B =
[[ 0.13 -1.64 -0.39  1.05 -3.28 -0.29  0.54  0.81  2.64  0.30 -0.27]
 [-1.12 -1.06 -0.96 -0.41  0.36 -2.02 -0.78  0.92  3.86 -2.13 -2.14]
 [-0.33 -2.78  0.72 -1.23 -1.85  1.69 -0.57 -0.31  1.80  0.50  0.54]
 [ 1.21  0.59 -1.12 -1.90  0.57 -0.24 -0.27  1.88 -0.05 -2.45  0.19]
 [-2.87  0.02  1.98 -1.58 -0.95  5.07  0.11  0.97 -0.43  2.66  3.96]
 [ 0.14 -1.77 -0.72 -0.51 -1.09 -0.14  1.22 -0.44  0.57 -0.36 -0.27]]
Rows and columns are counted from 0.
row 0 col 0 = 0.13
row 5 col 2 = -0.72
row 3 col 8 = -0.05
row 0 col 4 = -3.28
row 2 col 3 = -1.23
row 0 col 8 = 2.64
row 3 col 1 = 0.59
row 2 col 9 = 0.50
row 2 col 10 = 0.54
row 4 col 4 = -0.95
row 5 col 1 = -1.77
row 2 col 4 = -1.85
row 5 col 0 = 0.14
row 2 col 5 = 1.69
row 1 col 4 = 0.36
row 4 col 8 = -0.43
row 5 col 5 = -0.14
row 5 col 10 = -0.27
row 2 col 0 = -0.33
row 4 col 3 = -1.58
row 3 col 4 = 0.57
row 1 col 9 = -2.13
row 3 col 0 = 1.21
row 0 col 7 = 0.81
row 4 col 7 = 0.97
row 3 col 5 = -0.24
row 5 col 7 = -0.44

m =
0.74,-0.30,1.62,-0.25,2.84,0.24,-1.00,0.52,0.60,-0.17,0.54,-2.09,0.75
-1.75,-1.92,-1.27,0.74,-1.78,-0.86,0.18,0.21,2.90,1.67,0.50,2.11,0.55
1.16,2.14,-0.53,-0.37,-1.69,0.97,1.20,-0.85,-4.27,-1.67,-1.00,0.08,-1.58
-0.84,-0.95,-0.90,0.34,-1.24,-0.42,0.33,0.00,1.46,0.85,0.30,1.17,0.15
0.19,-0.38,0.68,0.00,1.21,0.09,-0.43,0.19,0.60,0.04,0.40,-0.78,0.35
0.19,-0.46,0.62,-0.05,1.21,0.06,-0.43,0.19,0.60,0.10,0.40,-0.71,0.45
0.07,0.92,-0.74,-0.07,-1.69,0.17,0.79,-0.49,-1.83,-0.65,-0.63,0.81,-0.94
0.98,2.06,-0.69,-0.39,-1.96,0.94,1.32,-0.90,-4.13,-1.60,-0.97,0.30,-1.63
-0.42,0.35,-1.00,0.12,-2.05,-0.20,0.71,-0.41,-0.69,-0.10,-0.32,1.31,-0.74
-1.33,-2.09,-0.22,0.54,0.21,-0.93,-0.54,0.57,3.47,1.60,0.77,0.88,1.14
-1.75,-1.92,-1.21,0.74,-1.60,-0.89,0.18,0.24,2.90,1.74,0.54,1.96,0.55
0.74,1.33,-0.11,-0.32,-0.69,0.46,0.60,-0.38,-2.55,-1.12,-0.63,-0.13,-0.94
1.34,1.41,0.89,-0.59,1.12,0.64,0.03,-0.05,-2.41,-1.46,-0.32,-1.36,-0.44
-0.78,-0.54,-1.06,0.32,-1.78,-0.42,0.48,-0.18,0.75,0.58,0.02,1.46,-0.24
-0.78,-0.62,-1.11,0.32,-1.78,-0.42,0.44,-0.15,0.89,0.65,0.09,1.46,-0.14
m[0, 0] => 0.74
m[6] => [0.07, 0.92, -0.74, -0.07, -1.69, 0.17, 0.79, -0.49, -1.83, -0.65, -0.63, 0.81, -0.94]
m[4, 1] => -0.38
m[9, 0] => -1.33
m[0, 8] => 0.60
m[14, 2] => -1.11
m[7, 6] => 1.32
m[:, 1] => [-0.30, -1.92, 2.14, -0.95, -0.38, -0.46, 0.92, 2.06, 0.35, -2.09, -1.92, 1.33, 1.41, -0.54, -0.62]
m[11, 1] => 1.33
m[4, 7] => 0.19
m[7] => [0.98, 2.06, -0.69, -0.39, -1.96, 0.94, 1.32, -0.90, -4.13, -1.60, -0.97, 0.30, -1.63]
m[:, 12] => [0.75, 0.55, -1.58, 0.15, 0.35, 0.45, -0.94, -1.63, -0.74, 1.14, 0.55, -0.94, -0.44, -0.24, -0.14]
m[13, 4] => -1.78
m[11, 0] => 0.74
m[11, 8] => -2.55
m[1, 1] => -1.92
m[:, 11] => [-2.09, 2.11, 0.08, 1.17, -0.78, -0.71, 0.81, 0.30, 1.31, 0.88, 1.96, -0.13, -1.36, 1.46, 1.46]
m[6, 8] => -1.83
m[14, 6] => 0.44
m[1, 4] => -1.78
m[:, 7] => [0.52, 0.21, -0.85, 0.00, 0.19, 0.19, -0.49, -0.90, -0.41, 0.57, 0.24, -0.38, -0.05, -0.18, -0.15]
m[8, 7] => -0.41
m[8, 12] => -0.74
m[11, 7] => -0.38
m[2] => [1.16, 2.14, -0.53, -0.37, -1.69, 0.97, 1.20, -0.85, -4.27, -1.67, -1.00, 0.08, -1.58]
m[4, 10] => 0.40
m[3, 12] => 0.15
m[3, 11] => 1.17
m[:, 9] => [-0.17, 1.67, -1.67, 0.85, 0.04, 0.10, -0.65, -1.60, -0.10, 1.60, 1.74, -1.12, -1.46, 0.58, 0.65]
m[0, 6] => -1.00
m[13, 5] => -0.42
m[6, 6] => 0.79
m[12, 9] => -1.46
m[1] => [-1.75, -1.92, -1.27, 0.74, -1.78, -0.86, 0.18, 0.21, 2.90, 1.67, 0.50, 2.11, 0.55]
m[5, 2] => 0.62
m[13, 7] => -0.18
m[7, 7] => -0.90

data =
array([[ 1.08,  0.15, -4.06,  3.25, -2.04,  1.03,  4.99,  1.77,  0.88,
         0.83, -0.88,  0.15, -1.18],
       [-1.02,  1.99,  3.89,  1.24,  0.38,  1.18,  3.01,  1.31, -1.79,
         0.01, -2.90,  2.15, -1.00],
       [-1.62,  2.34,  2.10, -3.38,  0.33, -0.47, -4.80,  1.01,  2.58,
         1.88,  3.20, -0.73, -0.40],
       [-0.64,  2.23,  1.66, -1.33,  5.50,  0.40, -3.98, -1.10,  0.90,
         0.35, -1.71,  2.75,  5.26],
       [ 1.53,  1.92,  2.62, -2.75,  1.12, -1.91, -2.73,  3.70,  2.09,
         5.16,  1.37,  1.82,  4.25],
       [ 4.25, -2.58, -2.04,  4.40,  1.54, -0.94,  2.53,  1.33,  0.35,
        -1.90, -0.83,  0.11,  0.93],
       [ 3.50,  2.27,  2.55,  4.41, -1.11,  1.50,  1.97,  2.27,  0.53,
         0.56, -3.24,  0.40,  0.30],
       [ 1.81, -4.52, -0.85,  4.72,  2.05, -1.90, -2.92,  1.25, -0.26,
        -5.58, -0.14, -0.74, -1.54],
       [ 0.33, -0.79, -0.93, -2.44,  1.13, -2.19, -5.09, -0.86,  0.60,
         0.29,  2.23, -1.15,  2.24],
       [-0.58, -0.71,  0.84, -5.29, -0.50, -1.28, -2.01,  1.24, -1.20,
         0.27,  1.56, -0.53,  3.23],
       [ 3.25,  2.38,  3.41,  5.16,  1.98, -2.82,  1.36, -0.06, -2.89,
        -1.42, -3.72,  1.18, -1.74],
       [ 1.17,  3.85,  5.33, -2.78, -2.33,  0.56,  4.19, -0.73, -1.60,
         4.41, -0.23, -0.35, -0.23]])
data[0,0]: 1.08
data[-5,-10]: 4.72
data[-2,0]: 3.25
data[-3,-10]: -5.29
data[4]: [1.53, 1.92, 2.62, -2.75, 1.12, -1.91, -2.73, 3.70, 2.09, 5.16, 1.37, 1.82, 4.25]
data[3,-10]: -1.33
data[:, -3]: [-0.88, -2.90, 3.20, -1.71, 1.37, -0.83, -3.24, -0.14, 2.23, 1.56, -3.72, -0.23]
data[:, -13]: [1.08, -1.02, -1.62, -0.64, 1.53, 4.25, 3.50, 1.81, 0.33, -0.58, 3.25, 1.17]
data[6,-10]: 4.41
data[-1]: [1.17, 3.85, 5.33, -2.78, -2.33, 0.56, 4.19, -0.73, -1.60, 4.41, -0.23, -0.35, -0.23]
data[7,0]: 1.81
data[-4,-1]: 2.24
data[3,7]: -1.10
data[2,0]: -1.62
data[7,-3]: -0.14
data[-2]: [3.25, 2.38, 3.41, 5.16, 1.98, -2.82, 1.36, -0.06, -2.89, -1.42, -3.72, 1.18, -1.74]
data[11,-5]: -1.60
data[-6,1]: 2.27
data[1,7]: 1.31
data[7,-9]: 2.05
data[3,6]: -3.98
data[3]: [-0.64, 2.23, 1.66, -1.33, 5.50, 0.40, -3.98, -1.10, 0.90, 0.35, -1.71, 2.75, 5.26]
data[-9,2]: 1.66
data[7,1]: -4.52
data[5,-8]: -0.94
data[:, -2]: [0.15, 2.15, -0.73, 2.75, 1.82, 0.11, 0.40, -0.74, -1.15, -0.53, 1.18, -0.35]
data[10,-8]: -2.82
data[5,-13]: 4.25
data[1,12]: -1.00
data[8]: [0.33, -0.79, -0.93, -2.44, 1.13, -2.19, -5.09, -0.86, 0.60, 0.29, 2.23, -1.15, 2.24]
data[2,6]: -4.80
data[5]: [4.25, -2.58, -2.04, 4.40, 1.54, -0.94, 2.53, 1.33, 0.35, -1.90, -0.83, 0.11, 0.93]

W = [494 510 594 771 548 300 116 503 728 326 718 363 705 546 325]
W[0] = 494
W[5] = 300
W[4] = 548
W[13] = 546
